128 stands for zero in the data rows.
How far apart are the two rows of each pair, measured in a hidden way? 0 means very close, and 20 very far. Two or three weighted sums of its numbers give each row a place; it is the straight-line distance between the places.
[153 155 176 167 167 157 167 151 175 166 166 157 165 159 173 155 169 161 162]
[126 136 155 139 147 152 141 151 147 149 150 146 148 152 153 138 149 146 146] 7
[142 124 123 137 133 140 119 139 126 136 133 141 130 129 129 136 136 141 152]
[146 145 155 160 155 162 152 164 158 145 150 140 158 147 160 156 164 142 153] 9
[ 84 111  87  92  84  81  85  81  91  94  89  89  90 106  97  79  93  96  86]
[127 142 135 140 137 150 115 162 123 149 127 155 133 152 131 156 125 162 131] 11
[155 128 148 118 151 121 159 127 139 103 145 126 146 114 159 121 147 137 157]
[127 135 126 135 118 111 128 136 132 127 121 126 118 129 117 112 123 124 130] 8
[106  94  98  96 116  99  99 109 113  97 123 110 101  95 113 117 105 102 111]
[153 148 176 159 164 157 163 161 170 171 158 176 166 162 166 167 164 156 153] 11
[129 115 113 103 109  95 118  97 101 104  95 115 105  88 113  96 112 105  99]
[135 149 127 136 136 146 147 135 140 139 133 130 120 123 127 138 136 140 148] 2
[114 105 110  97  95 102 100  97  94  88  81  81  92  99 100  87  91  97  91]
[147 132 137 149 139 141 137 129 147 128 132 143 134 140 139 138 139 136 139] 8
[145 140 137 153 146 152 133 152 134 153 137 158 130 156 129 170 122 153 125]
[106 122  98 138  86 122  94 128  92 118 100 127  96 123  94 144  94 120  90] 10
[159 134 159 152 147 142 153 150 151 145 153 153 150 141 137 138 151 145 141]
[143 126 154 135 150 143 147 136 143 137 150 140 152 139 132 125 151 140 138] 3
[172 157 171 162 172 167 156 158 159 166 162 163 169 147 155 154 170 158 166]
[131 144 116 158 129 146 106 145 115 145 119 157 112 142 124 158 122 154 126] 10
[120 131 104 123 127 125 140 117 127 135 136 111 124 124 133 127 123 122 129]
[139 130 151 115 156 119 154 126 148 121 151 122 156 128 139 113 157 120 154] 9
[117  98 125  91 130  97 127  95 131  94 137 102 126 106 113  99 132  98 130]
[114 117 120  91 127  88 116  85 116  91 127 102 135  92 120  97 137  86 124] 4
[ 98 104 103  94 115 103  98  91  93  79  92 107  93  98  96  86 108  97  93]
[ 99  93 105 109  93  95 100  86 103  95  96  87 104  96 100  96  87  88  92] 9
[187 181 176 178 159 188 167 202 152 199 167 203 145 193 150 198 151 205 168]
[117 113 144 111 140 107 139 106 144 117 141 103 142 116 145 109 142 128 151] 16
[146 134 140 138 124 116 141 143 138 129 124 141 142 138 140 132 134 133 149]
[142 144 158 147 156 147 149 151 145 136 148 141 144 153 149 152 150 150 148] 3
[ 95  97  77 101  85 103  97 110 104 106  87 114  85 118  97 110  94 115  79]
[ 96  98  98  96  91  80  97  88  90  93 103 101  98 105  88  74  98  84  97] 16
[126 107 144 104 133 106 161 102 141 107 139 110 138 109 143 103 125 105 136]
[115 125 129 125 137 125 125 134 129 120 120 127 123 126 122 125 125 136 123] 10
[117 142 131 130 131 131 133 158 145 130 140 150 126 145 144 134 132 136 131]
[150 157 163 145 157 132 163 135 149 131 186 128 168 123 177 144 175 131 175] 18
[108 127 123 111 123 105 122 123 117 115 115 121 123 120 108 115 125 118 101]
[ 99 124 122 122 119 131 118 129 131 126 121 118 124 109 125 118 135 122 139] 12
[114 124 110 127 103 138 104 128 104 140  95 126  84 129 107 124  99 140 103]
[136 143 130 135 144 130 133 136 126 131 153 142 128 134 122 138 128 126 127] 19
[ 98 102  94  96 102  79  84  92  96 115  83  99  92  94 105  94  95  92 100]
[126 137 125 127 126 119 128 123 123 117 113 123 111 126 121 124 116 124 117] 2
[123 120 124 120 132 117 113 120 131 115 129 123 116 116 132 124 136 122 123]
[134 151 133 129 135 141 130 149 133 136 134 124 129 126 135 132 131 142 124] 6
[113 126 107 119 106 117  99 142  96 132  98 113  96 124 100 129  91 122  90]
[138 134 137 143 142 153 157 139 134 152 146 144 143 144 153 147 148 141 144] 7
[112  92 122  93 125  88 115  97 118  89 125  82 112  92 128  82 115  91 124]
[170 146 167 150 162 160 155 153 171 149 155 161 163 162 164 167 172 157 160] 7
[162 129 162 158 168 158 157 143 152 164 161 142 168 155 166 158 150 161 172]
[144 126 138 131 124 127 113 118 123 137 136 115 118 140 131 137 135 121 132] 3
[114 128 102 137 104 134  91 139 100 126 109 136 103 128  99 128  91 138  88]
[138 103 128 104 125  91 129 104 131  95 139 100 143  94 135  99 136  94 124] 17
[132 126 127 123 112 124 143 120 140 133 131 126 122 120 121 131 126 126 123]
[121 120 106 120 104 132 109 131 106 130  91 125 112 130  91 127 107 125 101] 5
[142 136 156 145 144 146 153 138 147 147 143 140 140 155 157 135 159 149 149]
[ 86  92  78  96  88  98 103  97  99  98  87  96 113  98  99  90 108 105  98] 9
[139 134 131 131 136 128 139 135 126 132 131 133 139 146 148 147 123 125 137]
[128 141 112 126 114 134 128 127 123 117 129 123 115 128 124 122 123 117 128] 11
[ 96 101  90  98 102 100 102  95  96  91  95 108 117 109 116  98 102 110 109]
[143 130 155 114 154 137 160 111 156 124 157 122 163 116 158 129 156 123 164] 12
[ 96 117 104 110  92  93  96 107 107  96 107  83 100  92  90  93  92 105  96]
[148 146 128 150 130 162 138 174 129 170 131 161 127 159 125 151 132 156 139] 12
[ 63 101  72  85  72  86  76  99  64  88  68  92  58 102  72  89  63  94  54]
[102 109 110 104 109  94  95  98 103 101 117 114 104 121 114 114 113  99 101] 15
[165 147 159 149 163 149 155 148 151 168 139 160 160 156 157 157 156 153 144]
[88 82 82 87 80 82 72 88 93 94 95 92 90 81 93 83 82 81 81] 17
[132 141 136 127 146 137 129 136 137 134 129 143 120 128 132 129 137 132 126]
[125 144 134 127 117 151 117 141 125 136 134 157 109 157 117 143 117 163 117] 5
[107 105 110 114  89 125  91 126 105 145 104 114  91 119  95 133  81 119  99]
[100  93  91  91  93  89  93  88  80  78  89  85  83  87  91  85  93  90  82] 6
[126 156 118 153 122 157 121 143 143 157 121 148 120 140 128 153 122 155 113]
[109 102  92  93 101 112 115  84  95 100  93  92 105  94  90 106  89  99  88] 11
[156 160 161 139 153 140 142 145 147 149 138 142 144 130 138 141 152 137 141]
[165 169 157 153 165 142 149 152 148 140 153 146 157 148 160 147 157 153 166] 3
[ 90 114  80  89  88  85  86  84  94  92  93 105  90  89 100 103 100  85  95]
[121 109 126 120 123 117 127 116 122 137 123 117 115 126 118 130 116 126 122] 5
[150 154 152 140 141 143 138 146 140 147 136 151 148 154 154 145 148 158 148]
[109 115 107 102 102 114 118 108 111 110 101 114 112 104 104 111 114 110 107] 6
[117 128 107 131 120 122 123 114 107 114 115 102 118 119 117 112 125 113 117]
[102 100  95 113 113 110 105  99 106 108  90  99 102  83  98  96 108  97 100] 8
[126 120 119 117 115 129 136 113 123 113 118 113 111 114 109 124 128 110 125]
[146 158 148 151 149 146 146 154 137 142 146 143 151 140 146 150 157 140 150] 4
[126 124 130 139 133 134 130 134 131 128 126 128 140 135 140 127 124 131 133]
[125 147 136 156 134 162 119 153 122 161 127 156 121 159 117 152 132 151 135] 7
[109  91 122  94 135  93 132  98 118  83 118  90 123  93 137  80 114 103 131]
[109 117 125 119 116 108 129 118 121 121 126 118 134 122 114 118 119 122 107] 3
[100 126 121 131 108 109 131 133 130 124 127 123 128 103 124 128 138 119 121]
[139 165 139 169 137 173 140 164 130 175 141 156 138 153 132 164 142 161 136] 2
[128 157 136 167 131 148 125 159 131 172 133 167 142 160 137 160 130 162 117]
[124  93 115 110 107 116 113 114 117 119 123 112 121 110 120 117 107 110 115] 3
[122 111 126 102 137 103 132 113 138 107 137 102 137 113 137  97 131  98 141]
[133 160 125 153 138 143 113 144 121 131 113 153 121 162 124 152 112 145 129] 2
[87 77 80 82 91 84 84 79 77 78 77 88 78 83 79 87 85 75 79]
[151 149 147 159 158 166 147 150 149 163 162 141 146 164 152 154 150 158 160] 5
[103 116 110 134  95 150  96 140  98 123 101 129 105 135  97 145 101 134  91]
[158 186 164 170 159 179 175 161 160 165 163 165 182 173 168 163 179 166 159] 18
[116 100 124 113 120 124 127 126 112 137  96 133 114 113 106 132 124 109 117]
[119 117 131 102 135  97 132  94 127  92 121  98 130  98 125 100 139  94 136] 13
[112 125 108 127 123 121 134 127 130 126 130 125 135 119 137 141 130 136 113]
[161 134 160 162 153 155 150 148 167 149 159 167 162 164 154 155 155 152 151] 6
[132 126 135 144 147 148 143 142 133 134 144 138 140 148 140 143 141 140 146]
[132 142 147 140 136 152 150 152 138 151 143 147 150 146 151 135 142 144 143] 7
[164 163 163 164 161 159 175 162 161 164 172 164 167 152 164 152 158 153 171]
[155 155 172 170 178 169 165 162 170 170 180 162 173 161 165 184 174 169 165] 6
[128 138 136 131 132 140 135 140 130 106 127 133 125 125 129 132 121 124 139]
[121 115 123 120 106 106 120 120 118 114 123 121 128 116 127 124 127 118 121] 4
[129 110 109 110 101 113 115 103 106 110 101 117 108  99 112  89 101 104 120]
[ 95 105 116 127 101 135  94 128  80 124  90 133  81 132 104 128  88 127  94] 4
[131 150 128 154 123 151 125 156 112 147 113 143 131 162 115 161 115 159 115]
[ 96  87 106  87 127  61 119  89 125  71 114  81 112  77 104  85 107  81 120] 9
[104  87 121  86 107  78 113  85 122  83 110  91 102  83 121  73  98  70 113]
[129 153 134 157 140 151 146 154 126 132 142 127 141 137 139 138 121 126 128] 2
[126 112 141  98 143  94 131 113 132 118 143 106 135  99 147 104 137 103 142]
[114 138 115 143 107 145 118 145 117 141 134 149 128 149 126 150 115 153 114] 16
[115 121  97 117  98 111 117 119 115 120 119 107 109 105 111 114 129 119 115]
[121 134 102 117 107 110 120 103 111 100 120 115 112 107 120 113 118 107 115] 8
[160 133 161 113 167 131 155 126 162 132 159 122 156 133 169 140 164 133 164]
[146 121 133 141 142 137 135 135 145 130 145 142 137 138 145 133 135 145 134] 13
[134 170 153 165 176 172 152 164 156 152 159 165 172 152 162 163 168 157 160]
[104  98 105 103 103 107 110 109 108 111 101 100  89  97 101 110 103 101 104] 8
[135 123 130 103 143  92 132 116 135 105 134 102 144 105 136 106 135 110 126]
[113 116  97  91  98 107 120 105 112 116 118 111 113 105  94 113 102 109 107] 9
[116 130 153 143 139 136 131 144 155 148 136 144 145 133 143 136 138 133 140]
[123 131 116 132 120 119 131 117 116 123 120 113 127 128 128 125 136 126 119] 6
[ 88  81  83 115  76 108  83 110  79  98  67 110  80 109  71 119  87 105  80]
[161 143 165 163 163 157 183 178 162 157 168 163 172 167 165 163 177 163 162] 13
[172 156 163 167 169 158 158 172 171 151 163 162 158 162 159 167 159 161 161]
[158 165 180 158 174 157 175 161 159 155 167 180 159 161 155 163 162 167 165] 8
[173 173 181 187 181 154 182 179 174 181 166 176 179 175 182 164 184 182 182]
[140 158 152 149 144 144 146 154 153 149 148 138 149 149 149 149 150 147 148] 7
[ 89 115  83  95  83  83  84  80 103  93 101  91  89  99  89  88  88  85  83]
[128 137 125 137 125 117 117 120 125 131 137 123 130 125 140 118 130 123 140] 4
[136 105 125 111 145 112 140 111 154 110 152 107 139 108 142 114 154 103 149]
[131 121 125 117  95 122 125 116 138 119 116 122 121 126 134 128 120 126 126] 14
[162 154 163 161 167 163 163 163 165 165 163 161 157 170 170 159 166 164 173]
[117 120 116 120 120 113 114 107 104 115 128 121 104 113 119 102 108 110 105] 3
[125 130 121 148 128 138 144 126 131 126 129 135 133 116 123 130 135 133 134]
[125 151 141 158 126 147 105 150 120 147 125 146 118 155 108 144 115 144 111] 5
[179 137 181 141 167 137 174 142 163 137 171 145 178 128 168 146 162 146 172]
[108 124 121 123 112 102 112 112 108 115 109 106 114 103 109 116 116 114 118] 10
[116 134 112 134 110 157 117 146 117 138 134 145 104 146 123 156 135 137 120]
[103 107  88 114  89  96  94 110  95 102 105  90  90 107 108  93  86  96  94] 12
[108 117 117 131 108 132 122 121 140 123 111 110 123 114 117 120 133 125 136]
[123  98 111 116 108  99 113 108 112 101 114 106 105 108  97 111 102  98 118] 13
[136 118 106 122 111 108 114 118 119 112 128 111 118 131 111 106 133 126 114]
[161 179 160 170 174 186 167 173 179 180 176 177 171 180 183 169 186 166 172] 2
[148 143 145 136 144 144 144 148 152 151 139 136 152 153 148 149 141 137 145]
[122 118 122 126 131 108 123 125 131 132 122 119 129 126 121 110 123 120 132] 1
[134 119 112 112 129 107 108  95 113 115 116 119 123 111 107 113 110 119 110]
[144 162 157 150 155 152 164 148 152 162 159 139 157 142 161 149 158 152 168] 7
[166 166 155 173 160 188 182 173 177 167 174 166 177 169 173 163 170 175 166]
[109  97 101  83  84  94 100  85 102  87  92  81  86  94  84  80  97  87  89] 2
[111 110 131 119 142 114 131 137 122 127 141 144 122 122 133 122 110 141 128]
[118 132 118 109 110 124 122 121 130 114 125 128 118 130 130 144 111 127 116] 5
[131 154 126 150 137 144 127 138 137 146 128 134 152 150 145 147 139 153 143]
[134 148 137 138 141 134 144 145 148 147 149 129 147 150 139 142 150 146 132] 5
[110 117 113 110 121 122 132  98 117 111 105 126 106 111 115 116 108 120 111]
[104 122 111 139 124 131 121 122 126 134 141 124 124 119 121 133 125 115 132] 2
[168 167 179 168 176 171 186 172 171 181 173 180 172 179 174 181 166 163 182]
[105 112  94 113  85 115  87 114  87 116  93 136  97 131  91 120  82 116 104] 15
[150 138 139 136 146 144 140 142 151 139 143 131 139 135 134 137 145 135 148]
[121 102 137 109 139  91 131 102 134  93 128 101 133  95 131  89 133 103 127] 8
[104 113 109 133 132 141 143 125 132 124 131 127 131 128 131 129 119 123 124]
[129  96 126 108 127 112 138 100 137  98 141  96 137 101 141 107 130 117 126] 6
[149 177 161 173 149 175 154 167 143 183 142 175 146 175 143 175 151 185 138]
[118 128 111 132  99 129 109 131  97 140  99 128  91 134 102 147 100 131 105] 5
[150 152 144 139 150 154 134 130 142 129 137 140 135 138 148 139 147 130 150]
[114 116 120 119 104 107 119 124 105 120 107 124 113 114 119 110 118 112 117] 5
[120 112 113 119 107 123 129 120 132 131 134 128 130 113 122 120 124 121 125]
[163 156 155 163 143 158 156 158 155 154 154 164 159 150 154 154 166 152 154] 5
[122 117 128 109 108 111 107 111 103 108  90  94  97 104  98 112 106  99  98]
[148 155 131 153 143 167 127 159 128 157 128 144 116 156 129 165 133 170 127] 11
[ 95 114  88 118  83 126  85 118  83 106  82 115  96 130  87 103  80 118  78]
[127 137 116 129 120 155 122 148 106 161 131 167 128 154 119 140 121 160 121] 16
[121 111 114 129 113 120 108 115 119 129 129 122 111 121 119 111 122 109 116]
[ 89 111  94 116  91 120 104 118 104 139  90 118  89 135  90 123  93 116 103] 6
[148 123 126 114 145 117 144 108 154 103 129 110 135 104 138 114 143 120 140]
[102 108 120 112 108 103 109 109 112 118 116 106 123  97 115 117 105 106 105] 6
[121 115 132 100 107 111 121 119 110 122 115 121 114 111 110 113 121 124 106]
[125 104 101 107 113 108 113 107 120 113  99 106 115 105 118 119 107 111 105] 2
[133 132 144 140 152 134 143 139 140 138 140 142 137 136 145 142 140 133 140]
[ 99 119 105 131 102 131  94 115  82 127  82 130 100 117  93 129  98 115 105] 8
[153 137 140 130 142 126 117 131 149 132 138 139 144 125 130 154 136 128 135]
[130 131 127 113 113 120 126 130 136 122 134 107 138 124 130 115 123 116 133] 15
[174 175 173 178 169 168 173 163 177 161 168 178 182 167 156 169 169 163 171]
[167 147 145 154 158 149 138 144 145 142 153 144 155 155 162 132 148 151 150] 6
[111  92 100  96 108  87 118  93 112  94 122 101 130 107 128 113 118 100 121]
[80 86 85 82 89 78 78 89 86 87 90 94 85 81 72 83 83 94 97] 8
[146 150 158 151 154 154 171 168 161 162 156 154 170 151 173 148 166 148 159]
[123 121 105 128 118 126 121 132 100 129  99 128  94 134 108 149 104 123  99] 7
[137 152 148 162 157 170 149 151 158 161 167 158 165 157 168 161 146 143 160]
[132 129 135 118 138 111 131 108 131 115 124 122 119 106 119 114 119 115 126] 8
[140 142 150 128 142 141 146 152 149 139 146 164 156 146 152 157 148 142 150]
[135 157 160 149 142 142 155 147 138 149 158 130 151 143 143 142 137 134 146] 11
[120 137 114 134 108 132 106 143 118 143 103 136 103 137 100 136 105 132  94]
[120 134 127 138 144 141 136 139 146 148 135 149 139 137 142 132 133 139 139] 4
[128 143 127 157 121 137 129 137 121 153 104 157 128 153 120 146 108 142 116]
[104 105  87  92  96  98  87  94  81  87  85  84  89  84  97  94  81  80  84] 7
[140 140 150 139 159 145 153 136 155 148 146 160 148 144 143 144 142 145 150]
[120 142 106 150 114 136 112 142 133 148 108 140 111 151 117 137 127 143 120] 14
[115 104 102  88 106 114 109 113 118 105  94 101 116  94  93  97 112 108 114]
[132 154 127 147 135 148 121 146 126 142 128 133 106 152 118 158 112 150 122] 7
[136 118 141 140 132 145 139 118 125 143 128 123 125 120 138 150 124 128 139]
[136 135 151 129 133 133 143 134 136 132 140 135 150 142 149 141 133 145 151] 5
[ 91 132 104 124 109 130 107 126 118 137 116 130 111 138 106 130 104 148 106]
[109 122 104 125  98 119 101 135  83 120 100 138  72 126 102 126  95 128 102] 8
[170 127 152 128 164 130 152 120 157 126 177 111 163 134 160 134 158 130 164]
[155 141 156 177 171 154 158 170 164 151 167 150 168 172 164 156 157 157 168] 11
[101 122  94 111 101 115  94 131 112 129 102 146 121 132  95 120 106 121 106]
[100 114  90 107 111 110 111  97 100  91 105 106 108  96 101 104  84 108 103] 6
[123 111 128 109 135 122 133 127 126 116 126 133 112 126 126 115 131 128 114]
[153 158 168 151 147 160 158 155 152 160 155 154 158 149 162 149 158 148 156] 8
